Here are some points, one per row:
[ 0.29  0.7   0.13 -0.6  -0.32 -0.8  -0.42 -1.18 -1.1  -0.01 -0.93  5.46
 -0.77  0.26 -0.02  2.34 -1.26 -0.93 -0.12 -0.76  0.68 -0.23 -0.52 -0.09]
[-1.1  -0.3  -0.13 -0.6   1.45 -0.67 -1.06  0.71  1.04 -0.39  0.21 -0.98
 -0.64  0.01 -1.15 -0.43 -0.75  0.21  0.52 -0.51  0.18 -0.11 -0.77  1.81]
[-0.85  0.07  1.26 -0.22  0.69 -0.93  1.47  2.35  1.42 -0.89 -0.3   2.93
  2.13  3.29  1.62  0.32 -1.26 -0.29  1.65  0.37 -0.45  1.41 -1.02  2.06]
[ 0.54 -0.94 -0.38 -0.85 -0.7  -0.29 -0.3   0.08 -0.09 -0.52 -1.18 -0.47
 -1.02 -0.75 -0.52 -0.31  0.26 -0.8   0.26 -0.13  2.7  -0.23 -0.9  -0.47]
[-0.34 -0.68  0.   -0.98 -0.82 -0.55  0.71 -0.81  0.28 -0.77 -0.55 -0.6
 -0.64 -0.62 -1.15 -0.43 -0.38  2.36 -0.75 -0.13 -0.45 -0.99 -1.15 -0.21]
[-0.6   1.34 -0.88  2.43  0.56  1.98  0.33  1.72  1.04 -0.26 -0.55 -0.85
 -0.9  -0.49 -0.65 -0.06 -0.88 -0.8  -1.25 -1.02  1.19  0.65 -0.01  2.31]
[ 0.16 -0.56  1.77 -0.6  -0.45 -0.8  -0.93 -0.3  -0.85  3.02 -0.17 -1.23
 -0.9  -0.75 -1.28 -0.69  2.27  0.21 -0.87 -0.01 -0.45 -0.74 -1.02 -1.1 ]
[-0.47  2.09 -1.01  0.91 -0.45  2.1  -0.8  -1.18 -0.6   1.    0.08 -0.35
 -0.01 -0.87 -0.52 -0.31  0.89 -1.18 -0.12 -1.02 -1.08 -0.49  0.74  0.29]
[-1.35 -0.56  1.51 -0.85  0.44 -0.67  2.6   0.58  0.54 -0.64  0.08 -0.73
 -0.01 -0.37 -0.14  0.95 -0.88 -0.29 -0.12 -0.64 -0.58  0.14 -1.28  0.92]
[-0.47  0.2   1.51 -0.22 -0.32 -0.67 -0.8  -0.81 -0.98 -0.39 -0.93  1.04
 -0.52  0.26  0.61  0.32 -0.75  0.46 -0.87 -0.13  1.44  1.78 -0.52 -0.47]
[ 0.29 -0.68  1.14  0.16  0.56 -1.18 -0.17 -0.43 -0.6  -0.64 -1.06  1.29
  0.24  1.9   2.13 -0.06 -0.5  -0.42 -0.62  1.89 -0.7   0.65 -0.27 -0.21]
[ 0.04  1.84 -0.76 -0.09 -1.08  1.09 -0.68 -0.93 -1.1   0.62  0.21 -0.47
 -1.15 -0.87 -0.4   0.2   1.27 -0.8  -1.25 -0.64  1.31 -0.36  0.49 -0.47]
[-0.72  1.08 -0.25  0.66  1.07 -0.42 -0.8   1.59  0.16  0.37 -0.55  0.54
  0.11  1.27  0.74  0.07 -0.88 -1.05 -0.37 -0.51  0.43  2.29 -0.64  0.67]
[ 0.54 -1.06 -1.26  0.16 -0.95  1.85  0.33 -0.55  0.16 -0.39 -0.42 -1.23
 -0.9  -0.24 -1.28  0.83  1.9   0.46 -1.25 -0.39  0.43 -0.36  1.5   0.16]
[-0.22 -0.3  -0.76  1.29 -0.19  1.09  1.09  0.46  1.55 -0.77 -0.3  -0.35
  0.11  0.39  3.77  0.57 -0.88 -0.42 -0.87 -0.01 -0.45  0.52  2.13  1.81]
[ 0.04 -0.81  0.38 -0.09  0.19 -0.67  0.59 -0.3  -0.73 -0.52 -0.68  1.04
  0.49  1.02  1.5   2.59 -0.25  1.35 -0.75  0.5   0.18  1.91 -1.02 -0.97]
[-1.23 -0.18  1.01 -0.6   1.2  -1.05 -0.93  0.08  0.41 -0.52  0.46  0.03
  0.49  0.52 -0.9  -0.94 -0.88 -0.8   5.56  1.63  1.44 -0.36 -0.27  0.16]
[ 3.44 -0.81  0.    0.28  0.69 -0.67 -1.06 -1.06 -0.85  2.51  0.96 -0.85
  1.   -0.12  0.23 -0.56  1.39 -0.8   2.03  0.12 -0.96 -1.12  0.11 -1.35]
[-0.85  2.09 -0.38 -0.73  0.56 -0.8  -0.68  0.2  -0.35  0.37  3.11  1.92
  2.    3.42  0.87 -0.69 -0.38 -0.93  3.92  1.25 -0.7   0.02 -1.15 -0.21]
[ 0.29 -1.06  0.13  0.28 -0.45 -0.17 -0.8  -0.93 -0.73  1.25 -0.17 -1.23
 -1.02 -1.25 -1.03 -0.06  1.01 -0.8  -0.62 -0.64  0.43 -0.23 -0.14 -0.84]
[-0.72 -0.68 -0.5  -0.35 -0.82  0.34  2.48  0.83  1.55 -1.15 -0.42 -0.73
 -0.27 -0.75 -0.02 -0.06 -0.63  2.48 -1.13  2.77  1.44 -0.49 -0.9   0.92]
[-0.6  -1.19 -0.5  -0.85 -0.45 -0.04  0.71  0.71  0.16 -0.89 -0.55 -0.85
 -0.01 -0.87 -0.52 -0.69  0.38  1.22 -1.   -0.64  0.68 -0.87 -1.02 -0.84]
[ 0.54 -0.68  0.5  -0.35  1.57 -1.05 -0.55  0.08 -0.47  1.38  0.33 -1.23
 -0.01 -0.37 -1.28 -0.56  0.26 -0.42  1.02  0.25 -0.83 -0.74 -1.15 -0.59]
[-1.35  1.21  0.    0.03  0.19 -0.17 -0.93 -0.55 -0.6   0.87 -0.3   0.79
 -0.9  -0.87 -0.52 -0.18  0.76 -0.29  0.77 -0.89 -0.96 -0.11  0.62  0.67]
[ 0.41  0.2  -1.39 -0.09 -0.95  2.99  2.1   0.2   1.17 -0.89 -0.68 -0.73
 -0.64 -0.49  0.87  0.32  0.38 -0.55 -1.13 -0.76  0.68  1.03 -0.14 -0.97]
[ 3.32  0.96  0.5  -0.98 -0.19 -0.8  -0.42  0.33 -0.6   0.12  1.72 -0.6
  2.26  0.89  0.49 -0.69  0.26 -1.05  0.01  4.16 -0.7  -1.37  0.87 -0.84]
[-0.09 -0.81  0.63  0.28 -0.19 -0.67 -1.06 -0.68 -0.73  1.    0.96 -1.1
 -0.14 -0.37 -1.03 -1.07  0.26  0.59  0.52 -0.51 -0.83 -0.74  0.11 -0.34]
[ 0.29 -0.56 -1.01  2.93 -0.7   2.48  0.59  0.33  0.79 -0.14  1.59  0.03
 -0.39 -0.62 -0.14 -0.81 -0.88  1.35 -0.87 -0.89 -1.08 -0.36  2.64 -0.97]
Along one direction, these points spread out more than along any other. Take the direction at right angles to it along which they spread out most. Go by this last direction. For each point below, how far along it does it lie, from 0 to 99? 50 is the average, and the first point above lies past it. One standard deviation of the points above along it is 16.
[-0.09  0.33 -0.63 -0.22 -0.7  -0.55 -0.3   1.21 -0.09 -0.52 -0.68  1.55
 -0.39  1.02  1.24  0.57 -0.88 -0.42 -1.13  0.37  0.43  3.42 -0.01  0.16] -> 70
[ 0.16 -0.56  0.38 -1.23 -0.82 -0.29  0.08 -0.81 -0.85 -0.64 -1.18  0.03
 -0.77 -0.37 -0.02  0.83 -1.01 -0.17 -0.87  0.62  0.18 -0.11 -0.64 -0.84] -> 52
[ 1.17 -0.81  0.38  0.41  0.94 -0.29 -0.05  0.71  0.03 -0.64  2.23 -0.98
  4.02  0.64  0.36 -0.81  1.64  0.34  1.27  0.75 -1.21 -0.49 -0.39 -0.34] -> 35
[-0.09  4.36 -1.26  0.28 -0.07  0.72 -0.17 -0.68 -0.47 -0.26  0.59  0.03
 -0.52 -1.   -0.77  0.2  -1.01 -1.18 -1.   -1.02 -0.07 -0.87  2.76  0.92] -> 53
[-0.34 -1.06 -0.25  0.91  0.06 -0.29 -0.8  -0.93 -0.85  1.   -0.93 -0.09
 -0.64 -0.87 -0.65  0.2   0.76  0.72 -0.87 -0.76 -0.58 -0.23  0.87 -1.22] -> 42
[ 1.3  -0.81 -0.63  0.91 -0.95  1.35 -0.8  -1.06 -0.35 -0.14  0.46 -0.85
 -0.14 -0.37  0.36  0.2   0.76  1.98  0.14 -0.76 -0.58 -0.23  2.26 -0.97] -> 44
[-1.1  -0.43  0.76 -0.47  1.95 -1.05  0.96  1.34  2.05 -0.64  0.33  0.41
  1.   -0.62 -0.02 -0.18 -0.5  -0.55  0.39 -1.14 -1.08 -0.99  0.36  1.93] -> 59
[-0.22 -0.94  0.   -0.98 -0.57 -0.42  0.46 -0.3   0.66 -0.89 -0.8  -0.6
 -0.52 -1.   -0.77 -0.94  0.38  1.22 -0.24 -0.76 -0.07 -0.99 -0.52 -0.47] -> 49
